Each row is where one point has got to under a steady rotation. How many ticks took it there?
The counts run from 0 to 400.
[ 17.5 -16.2   7.5 -15.3  18.1  15.3   0.4 -35.9  11.1 -16.7 -16.0  11.2
 -13.5 -17.0  37.4   9.6  28.5  -8.1 -35.8  15.8   1.2  25.0  14.2  -4.7
  31.5  19.1  -5.8 -16.3  16.9 -17.0  28.7  -0.3 -24.0] : 370
[ 21.2   9.8  15.2 -42.0   5.9 -17.1   9.4 -12.0  -3.5   1.9  16.4  15.9
  -5.7 -11.6  18.3   4.1  12.0  15.5  12.8  -4.5  17.2   3.3   5.5  -5.9
   4.8  -7.4  -6.5 -55.0   5.7  27.7  39.5   6.3 -28.3] : 117
[ -3.3   5.7   8.7 -32.9  20.3 -30.4  12.1  -1.8 -10.0 -10.7  25.4 -14.6
  -8.8  -7.8  13.8 -16.5   7.0  27.4 -15.7 -16.3 -11.8   3.3   2.8 -29.8
  10.7  18.2 -40.0 -50.3  32.4  -5.7  17.6  -0.6 -30.2] : 65
[ 26.4   6.4   2.0 -43.6   6.2 -17.8   5.0  -0.8   8.4  -2.3   0.7  11.0
   7.3  12.3  34.0   8.4  14.6  13.0  -4.6  21.3  11.0   5.5  -6.3 -15.2
  27.9  33.8  19.3 -57.3  18.9   3.7  22.3 -13.9 -11.3] : 243
[ -0.5  30.4  11.5 -22.3  69.1   1.3   5.6   1.8  15.1 -35.1   6.5   8.8
 -24.5 -14.9  24.3 -13.3  10.5   4.9  16.4  15.4  18.1 -11.3   8.4 -30.5
  11.0  -7.9 -19.2 -11.9 -22.6   2.4  -4.4  -9.0 -15.7] : 333
[ -7.8  -9.5   8.0 -30.9  26.6 -35.7  17.8 -26.7 -28.8   7.8  17.2   2.1
  -1.9  -3.8   4.8  -8.6   1.1  25.2 -13.4  -6.2 -14.4   6.9   4.2 -21.3
   7.9  -6.7 -39.2 -23.7  28.1   6.4  25.0   9.2 -41.6] : 64
[ 21.3 -12.4  13.0 -29.1   9.3  19.0 -20.7 -45.9  -2.4  20.0   1.8  20.4
 -18.3  -8.5  26.1   0.1  16.5 -19.5  -8.4  -4.5 -11.7   7.4  11.2  12.1
  23.0 -13.3  -4.5  -3.0  29.1 -12.5  32.3 -11.6 -31.1] : 148
[ 20.6  17.1  -7.5 -25.7  43.3  21.1  -8.4   7.0   5.1 -23.7  11.2  -7.7
 -13.5 -10.0  30.0   6.8  -2.4  -8.1  12.5 -32.7  10.2   1.7   7.5   8.2
  -8.3 -18.8  -1.2 -35.8 -10.8  15.2  26.9  -3.1 -21.1] : 215
[  3.0 -18.0  -0.3 -29.0  54.4  10.2   7.6  -0.1   6.6  -7.7  -7.0   7.2
  13.8  34.2  25.2   9.7 -10.6   3.3  -7.5 -20.6 -22.5  32.9  -5.7   0.5
 -20.5   5.0  -4.7   0.0  10.0 -46.0   7.0 -35.0   0.7] : 257
[ -6.2  18.8 -15.3 -33.5  38.0  23.6 -11.1 -28.7  10.7   6.2  12.7  36.3
  -7.9  22.8  37.4  -6.3 -12.0   5.1   1.9  24.5  20.7 -19.3  17.5  -5.4
  23.6   0.7   2.7 -14.2 -12.4   9.3  34.0 -15.5 -23.0] : 209
[ 18.6 -16.7   2.8 -15.1  25.4 -20.6  28.9 -15.6  -0.7   7.8 -32.7   9.5
  -2.7  -1.6  36.0  -3.6  22.9  -2.9 -21.5  34.2  -4.0  38.9   5.3 -12.7
   7.9  -3.2 -24.7  -9.7  -5.9   9.9  31.6  -6.5 -31.3] : 76
[ 36.2 -17.4 -23.9 -28.7  37.7  -1.0  14.6  -1.2  21.6 -24.7  -3.1   0.4
  28.3  31.1  19.2  -2.9  -4.1 -16.0  15.8 -21.0  -0.5  21.8  -4.2  -3.4
  17.0  -1.7  15.0 -41.7  13.5   2.3  17.6  -0.9 -10.4] : 381
[  8.1   4.9 -24.3 -44.9  28.0  -2.8  10.4 -19.8   8.6 -20.0  29.0   2.0
  25.8  27.1  -6.5  -5.9  -5.3 -10.6  27.5 -23.6  -6.6   2.0   0.9 -39.9
  22.8   0.9   5.0 -49.2  33.3   5.4   3.7   0.0 -17.9] : 158
[-19.5 -14.5  15.2 -43.7   8.1 -12.8  29.6   1.6  -9.7 -15.0 -37.3   8.6
  27.5   9.3  23.0   9.1  -6.1  20.0 -15.3   1.5 -34.3  25.6  15.8   7.0
   1.8 -13.3 -31.9  -9.3  10.1  -5.8  21.6 -32.1 -27.0] : 3
[ -1.5  23.8 -10.3 -17.8  57.9  -3.6  21.6  -3.7  -7.0 -24.5  -8.9   0.1
 -26.0 -12.5  14.8   7.1  22.9   0.1  10.6   8.3  -1.9  10.7  17.6 -34.2
  18.8 -25.0 -32.4  -8.1 -16.1  27.2   9.0  -5.1 -24.2] : 332
[ 13.8 -11.3  -6.4  -3.4  15.2 -19.2   7.2 -25.8 -38.4  16.1 -26.4  15.8
 -14.3 -29.0  22.1  -6.7  -3.9  11.9  -8.7  27.6 -21.2  17.8  -7.4   9.6
  29.7 -24.3 -20.1  -6.7   9.8   8.1  37.0  -3.6 -33.6] : 11
[-12.5  16.3  25.4 -44.8  40.0 -16.2  15.1  14.6  -1.5 -19.7  12.0  -6.6
  -3.3  -5.1  10.6   6.8  20.4   8.3  -7.7 -36.1   7.2  14.3  26.0 -21.2
  -1.1 -15.0 -32.2 -14.9  -3.3   7.6  10.3  -5.2 -33.6] : 162
[-14.8 -20.3 -22.5 -36.1  22.4 -20.8  13.2 -10.2  14.1 -22.7  12.6  -7.9
  -3.2  -4.8   9.6  16.6 -17.8  -1.5  20.7 -17.2 -35.4  -1.6 -33.5 -19.0
  26.4  12.6   6.5 -25.0  44.6  -1.6  -7.0  -6.3 -15.5] : 61
[ -2.7  -0.2  16.4 -32.1  41.5   1.7   7.1 -22.3   4.7 -39.9 -18.8  15.6
  10.7 -12.3  21.4  14.1  12.6   3.7  12.5  11.0   3.4   2.8  24.3  -2.1
  63.5 -13.2   5.7  -6.5   8.3   3.8   9.5  -2.1 -15.2] : 337
[  6.7   5.4  13.8 -47.5  44.4 -34.9  11.7   7.8  -3.6 -36.5  10.7   8.7
  35.2   4.3   4.4  -8.3 -21.7  30.6  13.3   1.0   6.6   2.0  -0.1 -11.6
   7.4   9.0  -4.8 -27.7  18.5 -34.4   1.9  -1.6  -0.8] : 1
[ 24.0   7.9   4.2 -27.4  37.7   2.3  -4.9   3.6   2.6 -17.7   9.3  -2.0
 -39.1  -9.4  43.3  -3.9  11.6   6.1  10.5  -3.1  17.1  13.2 -26.5 -10.3
 -26.3  12.4   5.7 -29.7 -14.1  -3.0  24.0  13.9 -11.2] : 248
[ -3.5 -19.7 -18.1 -31.5  10.5 -21.6  10.6  -5.8   9.1  15.5  -9.3  13.1
 -12.7  -0.6  36.1   1.4 -12.3  -1.0  17.9  -8.9 -31.6   3.1 -48.8   0.2
 -33.1  -8.3   9.7 -11.0  10.9 -11.8  24.5 -29.6 -35.1] : 185
[  8.3  16.4   6.4 -33.7   6.1 -22.6   9.0 -25.0  -8.2  22.4  16.1  33.1
 -20.9  18.0  26.9   2.7   6.1  25.6   0.0  31.0  12.9  -8.5  -4.7 -15.2
   1.4  14.2   4.0 -40.4   9.8   5.8  31.4 -13.0 -29.1] : 242
[  8.9 -24.2   3.2 -16.9  10.9   0.8   1.8 -24.4  -6.1 -14.0 -27.2  18.7
  -3.7 -34.3  37.7  -4.7 -18.1   3.5  -4.0  37.7 -24.1  15.0 -16.3   8.8
  28.0  -4.1  -6.7   0.4  10.4 -19.3  22.9  -1.9 -12.7] : 10
[  6.6  15.3  14.9 -20.2  28.1  -2.3   9.1 -14.7  30.5 -14.4  18.1  25.2
 -27.9  -7.2  35.3   0.5  16.1  29.6   0.6  14.3  -4.0 -37.1   6.3 -30.8
   8.5   6.0  -6.1 -20.7 -24.5 -16.6  21.4 -15.9 -30.9] : 111
[ 23.5   9.8  -1.4 -21.2  35.9 -11.8   8.8  14.1   2.3 -48.8  -8.6   4.5
  14.0 -10.3  21.7 -12.8 -10.5  25.8  17.1  23.9 -17.2  -0.7   7.5 -15.6
  15.8 -20.7   2.7 -37.5  -7.4 -26.4   5.8  -9.4  -0.7] : 171
[-10.2   9.2  -1.1 -43.6  42.5   1.8   5.0   6.9 -17.7   3.7 -16.6   7.7
  -2.8  17.0  18.5  -7.0 -25.3  21.7  -1.0   6.8 -27.5  23.2 -17.1  -1.1
 -25.6  -0.4 -14.7  -1.4   0.6 -41.8  10.2 -43.1   0.5] : 132
[-39.0  16.7   0.3 -60.6  18.0 -17.5  13.5   6.1   3.8 -30.0 -24.1  12.4
   6.7 -10.5  -0.8  10.6   2.7  -1.3  31.6   2.1 -13.4  28.4  -2.5 -13.8
  26.6 -14.0  -2.2   4.0  16.0  15.0  -8.0 -10.4  -4.8] : 166
[-21.5  -0.2  -2.7 -33.4  56.1  18.7  -8.5   0.8  -7.4 -23.6  11.6 -12.1
 -19.3 -13.1  34.4  -8.4 -16.0  -1.3  -0.3 -22.5  16.6  19.9  -2.7  13.6
  17.9  19.5 -34.4  -0.1  10.4 -11.7   4.6   8.2 -16.3] : 260
[ 14.6  -2.4 -12.8  -7.5  34.0  21.5 -25.7 -17.0   8.5  -3.9  22.3   5.7
 -59.2 -27.4  36.8  -7.3 -11.5  -2.5   3.7 -10.3   7.6  -4.1 -37.6   8.1
  10.0  11.2  -5.5 -22.1   6.8 -15.0  25.2  -0.2 -29.9] : 313
[ -0.8 -24.5 -22.9 -30.5  42.4  -7.2  16.8 -22.8 -19.7  13.8  25.7   9.2
  14.6  27.1  16.5 -22.7 -10.5   6.0 -13.5  -5.9  16.2  24.0  -0.9   2.2
  -8.4  -8.0 -27.6 -25.8   5.0  10.6  40.2  14.3 -27.0] : 254
[ 38.2  17.7  -2.7 -22.0  33.8 -14.0  -4.2  18.1 -18.6  -8.8 -11.2 -19.8
 -13.5  -1.6  21.8 -28.1 -27.7   0.5   5.0  22.5  -8.0   7.2 -15.4 -12.1
  30.7  -4.2 -11.8 -40.2  19.0  -9.7   1.2 -16.3 -21.5] : 138
[  0.7 -17.1  13.0 -31.5  39.0 -13.1  19.9  -3.1  -1.1 -31.2   8.7   1.4
 -27.8 -22.8  28.4  20.9  23.2   4.5  17.0 -21.1   9.8  22.4 -25.2  -7.3
 -14.4   7.7  -8.4  -0.2   0.0  25.6  16.0  20.2 -17.5] : 122
[  5.1  -7.6  37.0 -40.3  24.2  -8.2  -7.4 -40.0   5.9  -9.4   3.3  31.4
  -6.5 -24.1  18.7  18.8  29.8  -4.7  10.4   5.2   2.2   6.7   6.0 -10.0
  19.9   1.4  20.7  -4.7  21.3  -8.7  25.1   9.5 -18.3] : 115
[  4.3  -7.9 -19.5 -33.7  17.7  20.1   9.7 -24.4  20.8   7.0   1.6  12.8
  -9.7   1.7  27.2  18.0  22.5 -36.0  16.4 -27.9 -30.2  21.5 -16.1 -17.5
 -14.8 -21.0   5.2 -13.7   4.3  12.1  10.5 -27.1 -25.5] : 153
[-37.9  21.4  -4.0 -52.6  16.8   3.1  16.1 -15.5   2.0 -18.5  -9.4  21.8
   3.5  21.4  14.5   8.7  -8.5   3.1  32.6   2.5 -24.5   8.7 -11.7 -24.6
  -5.7 -19.4 -13.6 -16.7  -8.1   3.5   2.8 -31.1  -4.5] : 165
[ 16.1   8.3  -8.0  -1.0  60.1  18.6 -18.7  -3.8  -5.0   3.5  13.8   1.0
 -45.1 -16.1  34.4  -8.4  -4.2   7.9 -16.0   3.9  -3.3 -13.3  -5.3 -10.0
  18.7   6.0  -8.4  -8.4  -4.3 -31.0  11.5 -24.5 -20.8] : 143
[ 11.8  -6.8 -33.9 -31.4  42.8  -2.2  13.1   7.7 -10.0 -10.5  18.6 -13.2
  17.2  33.6   6.3 -14.1  -4.0  23.5  -4.6 -23.4   8.3  21.9  -3.4  -1.6
   0.2   7.1 -19.4 -55.3   3.3   8.8  26.9   5.3 -13.2] : 255
